(in the rows, 128 means zero)
Each path below is one point turned by a fixed rotation once a step. After each direction that follows a path, write how fast that rotation turns it, in degrees each step (0 if it stays still).
Each turn is a multiple of 5 degrees from 10 to 175, or 0.
Each row of a path follows its step; steps can be skipped.
path 1
step 0: [121 133 124 118 140 122 128 119 136 129 125 126 124 128 130 123 122 119
 130 137 128 141 141 127 118 128 132 119 128 133 130 133 135 132 126 135
 122 128 132 137 140 127 120 126 138 127 119 126 140 116 127 130 132 126
 135 126]
step 1: [132 127 130 116 123 125 128 128 130 136 130 120 128 137 113 129 115 136
 135 127 132 121 129 123 125 138 124 136 117 121 135 125 130 128 130 123
 115 134 124 128 139 129 124 124 139 131 115 128 131 124 122 130 125 121
 119 121]
step 2: [119 127 134 125 135 128 121 129 123 135 130 120 136 133 121 146 130 135
 127 123 123 138 134 129 139 139 127 117 127 131 133 125 137 126 126 130
 130 135 123 127 134 134 130 120 131 126 124 120 127 121 136 126 127 130
 145 117]
step 3: [137 116 130 135 134 123 130 138 132 143 123 129 127 130 127 132 140 125
 139 139 131 124 134 121 139 128 133 123 125 121 136 124 130 137 133 133
 128 132 125 133 129 130 125 129 137 129 121 122 144 120 132 131 133 136
 122 127]
step 4: [116 127 123 133 125 128 132 118 120 123 130 120 126 130 131 122 120 131
 123 131 131 133 135 123 141 126 129 131 124 120 130 123 138 119 127 138
 123 134 135 133 132 121 122 131 130 134 118 127 143 113 127 131 140 128
 133 119]
step 5: [128 133 130 114 135 125 131 128 121 133 130 125 123 122 117 140 114 121
 134 136 132 129 130 117 123 135 137 133 130 126 130 125 134 131 123 123
 117 113 130 135 131 129 124 123 129 133 121 124 140 117 132 122 124 129
 130 129]
step 6: [125 121 122 118 124 125 128 123 120 146 134 125 138 136 120 132 123 139
 135 121 123 127 127 127 119 131 124 123 120 127 139 129 137 119 125 134
 130 131 123 137 129 125 133 128 148 131 129 128 136 129 132 134 130 130
 133 126]
step 7: [124 122 131 128 131 124 121 133 112 141 123 120 120 133 120 125 140 130
 126 130 136 127 137 127 143 138 124 122 127 135 131 131 128 130 116 131
 127 124 120 131 141 136 126 130 127 126 126 116 139 122 125 127 127 128
 126 122]
step 8: [128 132 124 124 132 123 128 128 140 130 122 134 135 134 126 128 124 129
 124 139 132 124 143 128 131 133 131 123 134 120 126 134 142 130 130 141
 119 132 121 136 128 124 124 135 133 124 117 120 141 126 130 134 143 131
 134 125]
step 9: [125 129 134 120 129 134 119 125 128 131 135 120 116 121 127 126 118 131
 141 134 129 134 141 114 126 131 122 136 124 125 137 131 132 125 132 128
 119 140 130 133 137 129 128 127 129 126 121 129 137 113 126 127 130 119
 124 123]
Directions:
[128 131 130 126 126 128 124 127 130 129 129 128 126 129 128 126 127 128
 126 130 127 126 130 128 125 130 125 127 130 130 128 132 127 129 127 130
 128 129 126 129 130 128 130 131 129 123 129 126 128 129 126 128 128 125
 128 129] | 40
path 2
step 0: [128 127 130 139 132 126 122 121 118 145 123 123 133 119 113 109 129 121
 128 128 127 126 134 125 123 124 126 126 123 132 121 136 123 127 123 125
 132 122 128 127 128 130 132 119 126 137 145 125 129 128 128 132 131 127
 120 129]
step 1: [129 128 122 133 121 133 120 133 122 133 141 125 121 127 122 110 134 125
 126 119 124 132 140 133 126 130 136 121 131 127 119 137 116 128 133 133
 120 124 135 132 137 127 125 129 125 131 124 132 128 128 132 135 130 146
 128 129]
step 2: [118 137 116 129 128 129 127 125 127 136 129 125 115 123 126 127 137 125
 113 124 118 126 133 128 137 120 135 131 137 129 127 135 123 132 132 136
 126 111 121 132 132 125 124 139 119 128 131 129 123 128 121 126 133 120
 132 127]
step 3: [127 129 125 139 119 122 120 118 114 129 128 136 129 121 130 134 135 133
 124 130 123 137 118 136 134 128 133 142 124 133 122 133 128 135 133 131
 116 120 128 124 129 126 131 136 133 123 131 117 117 128 127 137 132 129
 127 137]
step 4: [126 126 131 125 133 122 122 133 116 129 139 138 132 110 133 130 122 134
 115 133 132 137 123 133 123 124 129 130 133 133 114 131 132 124 126 134
 129 129 129 138 130 134 126 127 118 134 138 127 123 133 122 138 125 126
 123 123]
step 5: [135 137 136 134 125 138 131 132 117 134 128 121 124 128 123 115 122 138
 123 129 137 133 126 134 127 129 120 136 141 128 120 130 119 121 130 125
 127 129 122 131 130 123 140 129 125 132 137 122 118 139 120 126 120 131
 130 126]
step 6: [127 139 125 124 120 140 131 130 119 130 136 121 127 129 121 127 125 121
 120 123 117 125 129 135 133 130 130 129 133 128 123 136 125 115 135 111
 133 129 124 123 135 133 127 137 126 137 134 122 127 124 138 140 120 126
 120 131]
step 7: [130 139 120 136 117 120 128 131 133 130 129 127 124 129 130 123 125 132
 116 138 125 136 124 144 128 120 128 132 135 123 133 126 128 117 140 125
 135 116 135 133 132 132 118 137 124 125 125 128 130 118 131 126 128 135
 129 138]
step 8: [118 117 125 133 119 127 127 124 122 133 124 125 136 125 123 134 131 123
 123 139 126 133 121 122 127 119 123 136 132 137 120 120 126 128 136 126
 140 109 127 135 136 142 136 130 130 124 129 120 129 123 125 131 124 128
 133 124]
step 9: [133 128 132 135 129 123 131 133 125 143 139 138 137 121 122 117 122 128
 141 133 132 135 124 119 128 126 133 138 131 143 118 132 132 124 134 121
 133 121 128 137 130 123 128 135 132 123 128 127 133 134 133 136 131 137
 126 127]
Directions:
[127 128 128 129 127 127 127 127 130 128 130 127 128 126 130 131 126 129
 129 134 127 126 128 130 129 129 126 130 125 126 127 127 128 129 126 130
 130 126 127 128 128 131 126 128 129 126 128 126 124 127 128 130 132 127
 129 130] | 80
path 3
step 0: [126 132 118 130 137 117 135 132 135 134 132 134 127 127 128 130 127 123
 132 126 126 121 122 133 132 133 123 118 137 136 124 135 124 131 126 124
 124 124 121 136 134 134 124 130 116 120 124 120 140 126 122 141 133 115
 123 135]
step 1: [125 128 128 118 131 125 142 131 125 130 135 133 121 123 122 130 113 127
 133 130 128 140 132 129 127 130 116 124 119 139 128 125 136 134 124 129
 124 138 136 124 130 118 128 114 130 136 125 125 134 132 124 122 134 136
 124 129]
step 2: [129 117 127 126 132 115 121 131 124 140 127 126 119 119 119 126 131 133
 135 136 118 122 129 130 119 129 124 134 131 135 125 123 124 116 134 124
 129 126 128 125 130 141 121 122 124 124 126 124 138 127 130 133 133 118
 123 116]
step 3: [123 125 135 126 139 128 146 122 134 131 130 130 129 121 122 136 118 121
 138 131 123 125 119 122 123 137 130 125 129 132 127 129 136 132 134 133
 134 113 120 128 128 122 126 130 134 134 135 126 134 139 122 125 134 126
 131 137]
step 4: [133 121 141 123 117 119 137 137 129 132 127 121 119 130 122 139 127 126
 125 122 119 132 126 129 130 128 121 135 124 133 141 131 130 116 124 129
 131 127 127 116 123 131 126 115 121 121 121 119 127 122 127 128 130 133
 132 124]
step 5: [135 121 129 135 120 125 136 128 130 124 132 130 132 122 139 131 121 129
 132 136 122 119 124 128 132 132 131 126 142 140 124 130 127 135 137 116
 129 124 124 121 130 133 127 127 130 131 132 135 138 132 125 131 139 121
 138 116]
step 6: [131 130 134 130 126 125 140 128 130 131 136 131 118 136 127 128 125 134
 124 123 127 126 117 142 112 133 122 122 129 123 125 131 126 132 134 133
 130 132 116 126 124 119 135 119 131 125 121 116 134 122 119 128 133 133
 131 138]
step 7: [134 130 126 120 127 122 130 128 124 126 137 134 120 120 142 130 132 131
 129 127 119 125 132 123 125 120 136 124 127 138 139 126 133 123 120 120
 132 130 130 129 133 124 122 118 128 120 131 127 137 123 133 126 149 130
 129 121]
step 8: [124 134 126 133 124 130 132 122 124 127 137 121 130 130 115 122 110 131
 128 138 130 124 123 135 119 129 128 124 139 134 120 124 132 127 130 141
 132 128 125 127 124 130 122 133 122 117 127 124 139 126 118 125 138 123
 133 122]
step 9: [148 134 132 119 127 134 141 122 123 133 120 131 124 122 134 130 130 135
 131 131 130 128 127 130 112 138 129 126 116 135 133 128 132 116 118 129
 127 124 120 128 130 125 120 124 132 131 124 119 128 132 128 123 128 131
 127 126]
Directions:
[128 130 129 130 126 130 127 127 132 129 126 129 130 128 126 129 129 129
 128 127 130 129 127 129 128 130 127 126 128 129 128 125 128 129 128 131
 126 128 128 127 127 126 128 127 129 128 130 129 131 130 128 132 130 124
 130 132] | 135
path 4
step 0: [132 140 142 119 121 136 131 127 116 139 122 137 121 131 119 126 131 132
 127 130 119 136 123 127 131 139 126 122 115 117 140 134 125 134 125 118
 122 133 133 129 137 139 127 134 120 128 117 128 137 130 125 127 122 130
 121 131]
step 1: [135 132 145 127 120 132 127 125 121 130 127 130 118 119 128 133 130 137
 135 131 122 126 124 133 126 123 124 118 126 128 130 129 140 119 116 136
 119 130 122 129 128 140 114 136 130 134 135 129 149 131 134 137 129 126
 122 123]
step 2: [135 123 133 119 122 131 129 127 129 135 129 131 126 118 144 135 125 138
 126 138 119 129 127 132 131 139 118 130 123 133 125 120 125 119 124 127
 121 120 129 134 115 120 128 124 121 138 128 120 139 129 125 150 125 131
 122 128]
step 3: [139 136 132 133 124 130 134 122 129 129 137 127 130 123 138 135 123 138
 121 130 123 140 120 138 132 130 136 112 128 139 136 132 129 132 116 118
 135 127 132 130 126 115 131 133 124 134 122 120 132 136 123 134 121 135
 135 139]
step 4: [120 130 142 115 133 129 127 124 128 125 136 129 125 129 124 122 131 127
 119 132 127 126 109 126 136 125 135 115 132 139 138 133 122 136 121 122
 129 134 137 132 130 124 110 124 114 135 131 120 136 123 129 132 128 127
 128 131]
step 5: [138 138 136 119 128 125 124 126 121 132 129 129 119 125 132 124 128 131
 118 142 123 128 128 118 124 131 127 127 122 129 122 125 133 129 115 115
 125 140 126 124 127 113 110 123 128 141 127 127 131 128 131 114 128 120
 119 119]
step 6: [126 123 132 125 117 126 136 118 113 142 131 133 122 124 145 127 121 135
 122 134 118 124 126 122 121 128 137 126 125 130 126 118 127 131 116 127
 129 142 137 129 136 127 133 125 132 122 125 127 137 130 127 133 120 118
 129 117]
step 7: [120 134 131 137 120 116 126 124 127 140 132 133 122 121 136 137 119 131
 118 127 136 133 117 115 129 119 124 134 129 136 135 127 136 133 124 135
 126 127 126 138 124 126 128 134 131 138 125 112 139 130 129 135 119 120
 136 124]
step 8: [127 135 129 122 123 121 123 128 127 139 138 133 118 131 128 139 127 128
 109 137 120 141 127 134 126 120 127 139 114 130 135 135 124 142 130 118
 133 120 134 128 121 134 125 125 114 133 122 125 131 123 129 135 127 122
 132 129]
step 9: [130 132 138 127 119 127 116 129 124 129 140 129 125 126 131 133 128 131
 126 132 130 135 135 124 132 125 136 123 119 117 148 130 127 123 115 120
 141 132 133 112 132 134 115 130 128 128 126 124 139 130 137 130 137 127
 135 128]
Directions:
[128 127 126 128 126 130 129 129 128 130 125 130 128 130 131 125 129 130
 129 126 127 129 128 129 127 128 128 129 126 129 128 126 129 124 125 132
 128 130 127 130 129 126 127 128 130 130 128 130 127 128 130 130 131 126
 127 125] | 80
